One turn moves every row onto another: examples first, then more rows asked
rina: [ -3  -8  -1 -36 -29  -4  -8 -16 -10  11  21   3   1]
Duriv: [ -9  -4  22   4  -3  28   7 -32  12  -3  24  25  11]
geto: [  6 -12  10 -32 -30  -5 -10 -22 -19   9  16   7   7]
muri: [ -9 -14  11 -16   1  31 -32   8 -27  12  -6   0  -4]
Vopu: [  8   7   3   4  30  35 -21   0 -20   6 -11  12   1]
Vini: [  0   4  28   4 -10  -5  19 -31   7  -7  13  25  27]
migon: [  4   6   9  13  26 -11  24   5  17 -15  -7  -6  12]
kegot: [ 23   5  16  -4  12   0   1  24   7 -13 -11 -26   9]
vofor: [  3  10  13   2 -16  -6  17 -26  11 -13  20  23  27]
vum: [-11  -3  -4  -6   4  31 -23   3 -32   3 -19  -8   2]
gad: [-12 -13   3 -17   0  28 -22  11 -29   7 -15  -2  -4]
fela: [ 12  -3  11  14  21 -12   2  13  22 -10 -17  -4  13]
pezi: [  2   1  13  16  28 -13  11  12  17 -15  -9   1  17]
saz: [-22   6  23   7  11  20  -8 -27   6  -6  19  31  10]
beb: [ 34   5   7  -7  13   3   5  21   4  -9 -16 -15   2]
Nuvil: [-17  -6  24   1   8  26  -3 -28   5  -3  23  33   7]
mul: [ 12  10  11   4  24  35 -26  -1 -21  -7  -2   7  11]
Buk: [  7  -5  20 -24 -19 -18  11 -11  -9  14  23 -15 -12]
Naba: [  7  -6  16 -23 -19 -16  24   2  -7  11  17 -20  -8]
Dinav: [ 10 -17  11 -26 -20 -10  22   5  -8  11  10 -19  -3]

migon turns into saz
rina turns into kegot
Now these:
vofor turns into mul
fela turns into Duriv
pezi turns into Nuvil

One turn moves every row onto another: examples first, then more rows asked
lan: [ 22 -11   7  23  -6   7   5  -5   8   8 -12  -8 -13   3  -6   0  -4  15
   4 -27 -10   2  -4  29   4  -4   4  -5 -19  -2  38   2   6   7  28 -24
  25  12 -14  24   7  -4]
Fak: [ 28 -16  23  23   7   4   2  -2 -11  14 -12  -9  17   7  11   5  -1   3
 -15  11  -1 -23  39  16  27 -21 -16   3  10  -2 -27  -9   2  -8  33  15
   0  -5  15  32  10   4]
Dalap: [-14 -14  -5 -41 -16  -7  -2  12 -40   0  11  39   0  -3  -1   9   3  -2
  -6  27  21   4  10   1  16  25 -38 -29 -13   9   1  13  -7  -4  18   6
 -23 -19 -14 -21   0  -3]
murem: [ 21 -12   8  22  -8   7   7  -3   5   9  -9  -8 -13   3  -5   3  -1  15
   6 -28  -9   1  -3  30   4  -4   3  -6 -21  -3  37   3   7   6  30 -22
  24   9 -13  23   6  -5]
Pilam: [ 29 -13  20  24  15   0  -1   2  -3   8 -11  -7  16   7   7   3  -5  -2
  -8  11  -3 -23  43  14  27 -24 -20   5   8   1 -26 -14   4 -11  32  15
   5  -8  18  31   9   7]
luno: [ 17   4   9 -34 -12  13  -4  14 -41  -8  24  13  22  11 -17   2  27  20
 -21  23   7   1 -10 -18   4  -1 -12  -7  -8  11 -11  17 -14  -3  11  21
 -25 -20 -20 -15  -7   9]
difem: [ 23 -11   7  24  -6   3   6  -2   8   8  -9  -4 -12   5  -5   4  -1  14
   7 -27  -9   2  -1  29   4  -7   3  -7 -21  -4  37   2   7   5  30 -22
  26   8 -11  21   5  -5]
bir: [ -5 -15  11  10  11 -10  14 -12  18  14 -10  -9 -24  -6   4   1  -5   8
  22 -23  -4 -18  19  17  19 -18 -23 -17   9 -35   7   6 -22   9 -26  16
  -5 -23  -4  25  33  12]
sasi: [ -7 -15  12   8   8  -8  17 -13  18  16 -10  -7 -24  -5   3  -2  -7   9
  19 -23  -4 -18  15  18  20 -17 -24 -16   9 -37   5   8 -22  10 -25  17
  -4 -22  -4  26  33  11]
kizu: [-19  -8 -10 -32   8 -13 -16   8 -14 -17   8  39   0  -4 -16 -16 -20  -5
   9  28  13   2  12 -15  13  25 -44 -17 -11  29   4  -4 -13  -2   3  -1
  -9 -21 -13 -22   1  13]
vava: [-13  10 -15  -8 -22  -7   7  10  -8  -2  22  35  12  -6 -20  -5   7  -7
  -7  29   8   3 -11  -8 -11  19 -47 -15  10 -14  10   8  -7 -24   3  -3
 -20 -12 -14 -29   7 -21]
ven: [-26  -4  -7 -32  -2   1 -11   1 -22  -5   2  31   3 -10 -15 -16 -25   2
  -3  31  15   1   1 -18   9  31 -34 -11  -6  31   3   3 -23  12   7   0
 -21  -8 -23 -16   3  16]
kapu: [ 12  13   2 -25  10   7 -20  12 -18 -25  22  13  21  10 -32 -19   5  16
 -10  23   2  -1  -6 -30   2  -1 -18   5 -10  28  -9   1 -17  -2   0  12
  -9 -21 -19 -17  -7  24]
dapog: [ 23 -11   7  24  -5   4   3  -3  11   4  -8  -4 -15   3  -6   2  -2  12
   8 -27  -8   1   0  30   4  -5   2  -6 -22  -2  37   1   7   2  28 -25
  28   6 -12  21   5  -4]
miru: [ 21 -10   8  25  -3   6   5  -6   9   6 -10  -6 -14   5  -9  -1  -5  13
   6 -26 -11   1  -2  29   4  -6   1  -6 -20  -1  38   2   6   4  26 -24
  27   9 -13  21   7  -2]
kuniz: [  3  -3  48  -7 -22   7  34  12  19  14  22  -7 -14  20  23  21 -28   6
  15  -3  -6  14   8  22   0 -13 -11   0 -13   7  -1  34 -10 -11  10  21
  20 -11   4   8   8  27]
fuz: [-26  -8  -2 -38 -13   5  -2   3 -36   6   3  32   3  -8  -5  -3 -11   5
  -8  29  20   4   1  -9  13  32 -30 -18  -6  17   2  15 -16   9  14   4
 -34  -7 -23 -16   1   6]
Tivol: [-16  12 -16  -7 -26   1   9   6 -10   4  19  31  14  -6 -19  -8   5  -3
 -12  30   7   3 -13  -9 -11  23 -41 -11  12 -11  12   9 -10 -18   5  -3
 -28  -7 -18 -25   7 -19]
Suba: [  1   1  46  -5 -13   6  28   7  29  10  18  -9 -14  19  16  10 -40   8
  18  -1 -10  13   6  15  -1 -11 -13   7 -13  15   1  26 -14  -7   4  19
  23  -8   0   9   9  34]
Zav: [ 24  10   3 -26   9  -3 -19  18 -20 -27  29  21  18  14 -29  -8  17  11
  -5  21   3   0   2 -22   3  -8 -24  -6 -15  21 -11   1 -11 -14   5  13
   2 -34  -9 -22  -7  13]
tumim: [ -5 -13  11   8   8  -9  17 -13  14  17 -10 -11 -24  -5   6   2  -6  11
  19 -23  -2 -19  15  17  21 -18 -21 -17  11 -35   4   8 -22  10 -23  17
  -6 -23  -3  28  33  12]
seneb: [ -4 -15  12   8   8 -11  14 -12  16  14  -9  -9 -25  -5   5   2  -5   8
  21 -23  -2 -17  16  19  22 -18 -24 -18   8 -38   5   7 -22   7 -23  17
  -3 -24  -3  24  34  10]
zubus: [-10  13 -17  -6 -16 -11   0  11   0  -8  20  36  11  -4 -26 -12   3  -8
  -3  29   4   0  -8 -11 -12  20 -48 -11  10 -10  11   2  -7 -26   0  -5
 -13 -15 -13 -31   5 -17]
kolo: [ 24 -12  21  26  17   2  -3   0  -2   7 -13  -9  18   6   5  -7 -11   2
 -10  14  -6 -25  40   9  25 -22 -20   9  10   6 -25 -16  -1  -8  29  11
   6  -5  14  32   9  11]
laz: [-15  15 -15  -4 -13  -4  -1   7   0  -6  20  34  12  -5 -26 -17  -6  -7
  -6  31   4   1 -12 -16 -13  22 -46  -7  11  -3  12  -1 -15 -19  -1  -8
 -17  -8 -16 -28   7 -11]
gini: [ -4 -15  11   9   7  -7  16 -11  14  17  -9  -9 -26  -5   6   2  -4   9
  20 -24  -2 -18  18  19  22 -18 -24 -17   9 -38   5   8 -22   7 -22  18
  -5 -25  -3  27  32   8]
fupe: [  7  -3  46  -7 -17  -1  30  13  24  10  22  -4 -16  21  21  18 -30   5
  20  -2  -9  16  11  23   0 -14 -15  -2 -16   8  -1  30  -9 -15   8  18
  27 -13   8   5   8  28]
Zos: [-20  15 -16  -3 -19   0   2   3  -5   0  17  28  13  -7 -25 -15  -3  -4
  -9  31   4   2 -17 -16 -14  24 -43  -5  14  -6  10   4 -14 -14   0  -4
 -25  -6 -21 -25   5 -13]
Kaz: [ 23 -15  22  25   8  10   4  -5 -11  16 -14 -15  19   4   9   1  -7   7
 -17  14  -3 -25  38  13  25 -19 -14   7  13   1 -27  -8  -1  -2  32  16
  -6   1  10  33  12   8]
timaz: [  9  10   7 -28  -3  18 -11   7 -30 -11  21   9  24   8 -23 -13  11  21
 -21  23   6   0 -12 -26   2   2 -12   4  -6  24 -11  12 -19   4   8  15
 -24 -14 -26 -11  -5  20]
dufem: [  5   0  44  -6 -11   1  27  12  30   8  22  -6 -14  21  17  11 -36   5
  22  -1 -10  13  10  17   0 -14 -15   1 -17  14   0  25 -10 -13   6  17
  31 -13   5   5   9  32]
reb: [ 20 -12  22  27  14  10   1  -5  -5  12 -15 -12  19   7   6  -4 -12   4
 -13  14  -4 -25  36   9  26 -20 -16  12  14   5 -26 -14  -2  -3  30  12
  -2   1  12  35  11  13]
Pab: [-11 -12 -10 -39  -3 -18 -12  15 -25 -12  13  45  -3  -3 -10  -1  -4  -9
   6  25  19   6  18  -3  17  22 -44 -28 -16  15   2   3  -6 -12  12   4
  -9 -26  -6 -26  -2   0]
fini: [ 26   3   6 -32  -4   0  -9  20 -35 -17  32  20  20  13 -18   5  31  15
 -11  20   9   0   1 -12   4  -5 -20 -14 -15  11 -12  10  -7 -17  12  19
 -10 -32 -10 -22  -8   7]
Romub: [  0  -1  45  -7 -17   8  33   8  23  17  19 -12 -13  20  21  17 -36   9
  15  -1  -7  13   5  18  -3 -13  -9   4 -11   9  -1  33 -13  -5   8  19
  17  -6   0   8   9  34]

kuniz turns into dufem
dapog turns into lan
Now these:
kolo turns into Kaz
laz turns into Tivol
fuz turns into Pab
fini turns into kapu

One turn moves every row onto another: examples first, then more rows asked
fodu: [ 14  -7  29  -1  -7 -30  17   8 -21  14 -16  31 -22  13   7  25  -8 -13
   0   6]
dozi: [-21   7   1 -11  -5  -4  -3  36  17   2   0  28  24  18 -11 -30  -2 -53
 -28   4]
Tover: [-29   8  -8 -15  -6  -7 -15  33  30  12  -3  39 -11  16 -14 -18   0 -52
 -31  -5]
rup: [ -5  21  -1  -6 -41 -31 -17  14   3 -20 -36  35   5   7  21   8 -13 -10
  20  38]
fote: [-17   5   0 -30  -9   5 -11  21  24  18   6  41 -11  12 -24 -21  -3 -47
 -27  11]
Fefiv: [-12  10   8 -36  -9   4  -3  30  13  17  11  38  13  23 -22 -15   0 -52
 -18  13]
Ludos: [ -7  34   6 -29 -45 -37 -14  20   3   0 -20  50 -11  13  13  26  -4 -24
  31  36]
gonuz: [-27   6   3 -16   2  -2 -15  17  23  17   2  38   1  36  -5 -16   4 -57
 -29  -4]
fikug: [  6  11  23   3 -17 -49  32  32 -13   3 -12  26 -16   3  10  25  -9 -29
   3   3]
Ped: [  9   3  24  16 -24 -44  23   3   3   4 -19  32 -28  20  19  13 -21 -29
 -10   7]
Nikin: [-22  21  -2  -7 -25 -34 -29   8   2  -6 -35  44  -9  18  23  27   8 -12
  19  14]
mufi: [  0  13  17  10 -55 -20 -20 -15  10 -19   4  38 -12  20   2  25 -10 -16
  16   1]
fod: [  1  11  18  -1 -44 -14 -19   1  -8 -15   8  32  -1   6  -7  33   1  -5
  26  -1]
ludo: [ -9  22  16  14 -58 -30 -14  13  10 -25   7  30   1  10   3  30  -1 -25
  22  -7]
doke: [-22   3  -2 -20  -2   2 -11  40  19   5  -3  30   5   4 -22 -22  -3 -42
 -27   5]

fikug turns into fodu
fod turns into mufi
Now these:
gonuz turns into dozi
rup turns into Ludos
doke turns into fote

